500 stands for zero in the data rows.
Here is a table of points, one per row:
(414 570 660 443 426 547 761 694 511 452 562 669 527 521 547 579 463 395 406 541 458 471 542 657 473 441 547 677 587 456 447 546 543 403 277 430 575 505 274 315 512 621 485 422 503 609 479 404 391 534 525 357 352 377)
(328 548 696 571 407 522 719 671 404 337 475 651 691 571 541 549 443 473 406 387 460 574 687 594 443 331 483 622 529 399 426 663 689 391 196 403 577 501 332 327 572 720 578 321 335 470 543 455 445 503 584 513 403 329)
(487 541 499 410 295 460 625 695 690 765 830 667 403 300 505 455 445 467 596 591 508 280 398 533 667 499 581 800 725 428 334 375 530 381 355 418 532 450 280 274 499 565 482 569 738 743 655 450 405 418 328 356 347 603)
(468 635 647 444 405 559 742 681 575 507 640 601 490 515 551 591 487 431 451 545 508 480 508 583 504 424 544 663 631 494 451 527 476 421 365 472 635 563 355 313 457 555 519 470 533 625 478 376 364 487 518 376 364 381)
(468 294 371 652 819 580 307 321 473 512 443 464 603 594 468 418 441 502 408 368 490 535 511 493 620 630 474 293 307 615 697 623 503 610 612 381 162 356 738 817 602 422 519 572 421 330 490 704 660 499 479 487 547 431)
(584 578 493 517 600 629 613 520 514 443 396 482 599 697 649 598 520 428 377 516 554 654 590 604 395 469 450 364 470 587 560 494 409 461 515 520 469 487 456 461 391 452 487 446 351 349 314 414 479 605 586 473 455 315)
(528 591 526 480 381 531 596 531 385 345 405 440 448 544 690 638 505 349 412 531 616 576 601 586 446 294 268 519 580 514 428 493 539 484 464 590 670 587 400 361 528 609 519 463 449 456 378 333 515 709 666 568 460 479)
(689 608 590 519 410 478 564 613 481 376 330 404 588 588 655 621 565 549 534 499 616 647 678 444 332 289 374 482 523 476 426 443 495 458 491 654 675 589 464 383 430 489 532 440 376 285 340 351 454 497 589 625 519 445)
(678 617 554 502 497 586 642 627 553 474 402 459 583 644 634 618 576 479 484 518 575 671 581 493 390 389 396 490 591 552 504 436 375 405 518 602 573 502 425 356 343 461 493 500 403 340 314 315 393 484 548 498 436 331)
(506 466 397 450 521 554 451 512 647 701 646 521 414 430 439 426 459 515 520 570 450 352 324 501 606 683 600 566 552 543 485 379 382 526 518 458 459 460 483 486 457 400 473 592 690 678 557 542 482 443 378 364 429 604)
(387 498 538 481 462 542 605 569 544 613 679 563 487 432 434 490 467 399 475 528 421 414 468 550 573 576 608 631 579 503 463 525 524 495 376 421 489 482 418 465 500 509 459 484 567 686 598 505 472 509 444 365 434 436)
(490 655 592 288 176 197 316 309 265 205 299 328 195 243 250 509 672 778 680 658 468 411 304 396 296 393 559 500 361 280 359 549 586 674 686 839 999 940 637 521 521 543 447 433 524 739 601 529 368 493 644 713 908 928)
(767 443 314 561 687 500 280 409 595 543 391 377 513 532 461 473 583 646 570 462 577 597 470 355 455 572 494 306 390 612 629 392 329 564 750 614 406 460 670 638 392 301 508 647 458 308 393 600 551 431 478 586 601 528)
(819 588 389 456 625 585 481 516 687 648 413 351 420 638 659 599 612 529 585 610 640 649 480 382 448 509 452 428 504 637 526 271 238 497 733 637 479 444 528 457 276 274 436 622 527 340 306 343 406 472 442 503 490 458)
(316 532 662 585 604 650 639 562 455 358 465 589 621 629 577 542 485 419 338 437 485 637 644 621 464 446 470 467 493 475 598 644 623 502 343 318 526 500 396 448 634 664 556 421 395 439 441 504 491 593 619 496 322 315)
(284 614 701 497 395 546 803 678 472 393 559 686 592 569 552 538 503 382 406 436 486 562 687 669 432 355 475 644 580 407 419 605 682 381 237 361 607 507 263 267 588 718 553 314 378 539 533 384 391 573 605 478 364 272)
(499 442 325 478 619 610 369 444 636 744 677 516 374 439 436 419 499 456 518 593 505 362 260 515 679 741 537 500 521 610 555 388 388 562 659 471 324 408 585 568 466 373 447 632 658 648 532 531 516 478 356 364 475 602)
(682 456 317 560 691 525 339 404 615 560 420 447 578 668 609 424 530 577 499 476 644 633 549 447 525 534 395 327 374 560 619 372 372 543 711 530 324 397 602 599 443 366 539 606 476 292 374 554 552 476 448 611 528 449)
(999 589 345 454 595 523 411 564 696 695 416 248 457 592 638 598 570 624 591 592 649 599 479 271 418 500 493 402 540 675 503 159 125 489 803 768 503 459 577 498 206 150 469 720 590 240 223 352 466 344 391 525 528 493)
(357 347 469 661 560 294 189 281 359 294 270 483 634 488 257 282 570 742 538 284 425 593 582 348 391 541 512 331 165 350 621 699 695 612 585 469 400 535 749 749 677 599 572 460 311 375 722 833 627 384 534 823 781 587)
(344 391 441 579 659 572 373 341 369 317 335 477 579 597 530 466 466 398 342 407 515 606 582 584 476 504 381 287 372 526 664 673 569 588 535 393 380 483 625 690 661 579 557 500 395 414 432 625 651 665 661 633 514 436)
(487 466 442 393 355 310 313 286 353 461 491 402 325 267 349 458 519 578 660 608 438 301 309 419 509 540 494 479 483 440 424 473 553 613 633 658 635 610 643 606 522 467 466 500 592 648 622 568 541 522 502 552 706 822)
(494 397 411 549 438 423 429 507 579 638 668 587 492 373 495 397 416 568 605 484 473 358 461 437 652 565 572 575 549 422 433 436 529 438 430 409 375 423 466 505 532 532 505 582 613 588 667 620 563 400 334 468 459 591)
(478 511 483 387 408 524 604 587 626 721 756 601 389 346 452 525 447 408 555 605 430 307 345 542 626 637 661 668 672 515 404 405 428 426 422 456 507 438 383 412 413 444 398 551 695 748 569 475 461 479 374 282 413 568)
(858 672 546 484 515 518 626 677 646 458 337 398 577 698 723 641 560 568 494 497 683 730 634 423 314 305 377 483 529 547 499 361 344 428 623 661 595 533 461 325 325 366 543 546 422 199 184 289 381 405 528 588 451 341)
(444 582 581 370 323 471 722 700 600 667 732 641 408 351 453 557 456 400 525 548 361 280 376 584 573 599 666 772 705 509 333 437 489 405 340 507 568 504 316 301 412 471 441 437 671 774 599 385 411 459 391 261 416 517)
(469 349 326 546 708 559 366 318 557 744 669 478 426 463 420 424 407 428 488 518 427 320 337 529 719 743 583 401 455 639 582 452 422 559 614 454 183 306 647 743 484 340 440 590 623 576 565 634 643 494 352 328 493 579)
(381 340 413 534 680 547 394 336 531 632 548 524 496 515 420 361 451 493 486 458 426 483 393 494 587 702 545 395 403 542 614 516 487 578 568 349 260 403 599 680 589 445 473 554 604 533 594 652 589 466 391 441 499 548)
(284 367 556 592 484 306 250 282 349 299 262 417 619 490 211 242 656 746 568 364 389 635 564 373 364 560 595 376 223 327 578 692 658 590 568 514 491 595 706 690 558 595 546 398 277 438 738 740 525 402 519 801 781 546)
(464 389 463 531 628 574 475 471 534 639 662 551 478 465 459 478 406 435 498 502 471 392 385 524 650 604 542 483 551 593 593 509 475 512 490 364 312 374 539 624 558 434 459 582 620 549 532 569 581 475 429 355 435 523)
(403 378 364 516 736 612 388 321 480 607 570 482 492 558 459 451 412 416 436 522 409 445 379 534 643 737 571 352 410 630 629 508 401 563 567 395 223 356 634 768 517 367 438 551 540 510 499 590 624 530 395 355 507 496)
(367 428 534 609 426 489 416 557 498 500 521 547 619 443 405 392 486 522 505 374 449 472 555 466 540 536 549 569 514 390 467 629 639 461 399 404 445 503 491 487 561 620 508 445 461 509 671 579 531 427 447 591 493 488)
(365 542 617 539 402 348 464 561 436 325 382 582 601 426 320 418 588 675 494 368 443 523 537 484 391 497 588 568 388 369 472 643 640 524 388 475 641 620 472 443 586 629 580 385 403 549 684 605 439 389 562 631 620 526)
(613 637 554 557 572 604 595 573 469 352 329 446 594 743 694 609 582 485 423 500 607 731 688 521 369 358 376 394 455 502 543 496 421 471 509 542 559 524 444 431 437 536 531 425 316 278 283 372 426 554 629 606 442 302)
(519 407 428 450 514 487 509 475 621 788 756 546 384 349 368 472 430 465 572 597 398 236 278 482 668 686 648 575 599 619 486 397 395 509 539 455 422 402 539 495 448 337 445 602 732 713 589 517 532 454 324 266 435 647)
(346 574 651 572 439 493 665 651 412 352 479 622 634 543 519 527 490 457 421 400 507 595 703 596 462 357 510 569 494 383 467 678 665 395 252 420 551 521 345 400 582 694 522 355 336 473 534 510 483 496 567 572 411 313)
(406 571 590 415 239 251 361 366 297 244 318 435 371 328 370 482 650 646 656 573 473 493 486 424 320 364 448 512 425 284 377 565 665 563 540 667 849 745 546 444 570 641 517 397 434 584 629 534 477 545 664 722 723 789)
(423 364 433 530 618 481 400 378 521 608 595 544 490 463 403 394 421 534 525 407 412 406 431 492 606 665 605 431 451 556 563 504 519 545 534 407 293 391 621 697 544 452 513 534 532 532 599 645 604 454 396 426 545 503)
(506 524 480 414 313 427 512 601 618 701 731 593 399 265 433 455 460 582 620 537 451 221 352 446 594 587 606 749 708 438 297 386 490 431 396 476 577 519 365 366 468 487 521 549 718 716 644 495 426 412 369 378 443 651)
(474 483 566 610 589 615 599 578 433 425 455 533 624 649 641 564 466 401 418 444 510 630 719 547 477 374 413 462 501 499 539 584 542 468 365 383 397 413 451 487 553 596 501 424 348 344 396 442 532 566 555 500 368 321)
(637 646 697 583 543 635 761 684 463 321 324 419 659 744 711 720 553 391 403 456 632 840 775 534 348 212 365 469 514 554 552 584 504 411 437 552 612 510 424 393 420 518 488 373 238 201 233 224 392 550 648 563 416 155)
(410 370 339 231 233 336 326 149 50 238 363 229 131 288 607 599 282 262 512 691 560 301 372 523 553 250 193 419 599 541 433 487 661 663 658 703 736 695 651 708 766 657 534 586 744 633 468 452 762 926 802 600 688 975)
Along one direction, these points spread out more than along any other. Take the direction at right angles to it along which they spread out most. Go by this last direction. For each point below, how far along it does it lie, from 0 to 99? The average is 50, and the first point in the table lies past the average. One standard deviation of the points above along it is 16.
(316 532 662 585 604 650 639 562 455 358 465 589 621 629 577 542 485 419 338 437 485 637 644 621 464 446 470 467 493 475 598 644 623 502 343 318 526 500 396 448 634 664 556 421 395 439 441 504 491 593 619 496 322 315) 52
(284 614 701 497 395 546 803 678 472 393 559 686 592 569 552 538 503 382 406 436 486 562 687 669 432 355 475 644 580 407 419 605 682 381 237 361 607 507 263 267 588 718 553 314 378 539 533 384 391 573 605 478 364 272) 66
(387 498 538 481 462 542 605 569 544 613 679 563 487 432 434 490 467 399 475 528 421 414 468 550 573 576 608 631 579 503 463 525 524 495 376 421 489 482 418 465 500 509 459 484 567 686 598 505 472 509 444 365 434 436) 65
(406 571 590 415 239 251 361 366 297 244 318 435 371 328 370 482 650 646 656 573 473 493 486 424 320 364 448 512 425 284 377 565 665 563 540 667 849 745 546 444 570 641 517 397 434 584 629 534 477 545 664 722 723 789) 31
(464 389 463 531 628 574 475 471 534 639 662 551 478 465 459 478 406 435 498 502 471 392 385 524 650 604 542 483 551 593 593 509 475 512 490 364 312 374 539 624 558 434 459 582 620 549 532 569 581 475 429 355 435 523) 57
(487 466 442 393 355 310 313 286 353 461 491 402 325 267 349 458 519 578 660 608 438 301 309 419 509 540 494 479 483 440 424 473 553 613 633 658 635 610 643 606 522 467 466 500 592 648 622 568 541 522 502 552 706 822) 38
(637 646 697 583 543 635 761 684 463 321 324 419 659 744 711 720 553 391 403 456 632 840 775 534 348 212 365 469 514 554 552 584 504 411 437 552 612 510 424 393 420 518 488 373 238 201 233 224 392 550 648 563 416 155) 50
(819 588 389 456 625 585 481 516 687 648 413 351 420 638 659 599 612 529 585 610 640 649 480 382 448 509 452 428 504 637 526 271 238 497 733 637 479 444 528 457 276 274 436 622 527 340 306 343 406 472 442 503 490 458) 50
(487 541 499 410 295 460 625 695 690 765 830 667 403 300 505 455 445 467 596 591 508 280 398 533 667 499 581 800 725 428 334 375 530 381 355 418 532 450 280 274 499 565 482 569 738 743 655 450 405 418 328 356 347 603) 82
(444 582 581 370 323 471 722 700 600 667 732 641 408 351 453 557 456 400 525 548 361 280 376 584 573 599 666 772 705 509 333 437 489 405 340 507 568 504 316 301 412 471 441 437 671 774 599 385 411 459 391 261 416 517) 81
(682 456 317 560 691 525 339 404 615 560 420 447 578 668 609 424 530 577 499 476 644 633 549 447 525 534 395 327 374 560 619 372 372 543 711 530 324 397 602 599 443 366 539 606 476 292 374 554 552 476 448 611 528 449) 37
(423 364 433 530 618 481 400 378 521 608 595 544 490 463 403 394 421 534 525 407 412 406 431 492 606 665 605 431 451 556 563 504 519 545 534 407 293 391 621 697 544 452 513 534 532 532 599 645 604 454 396 426 545 503) 47
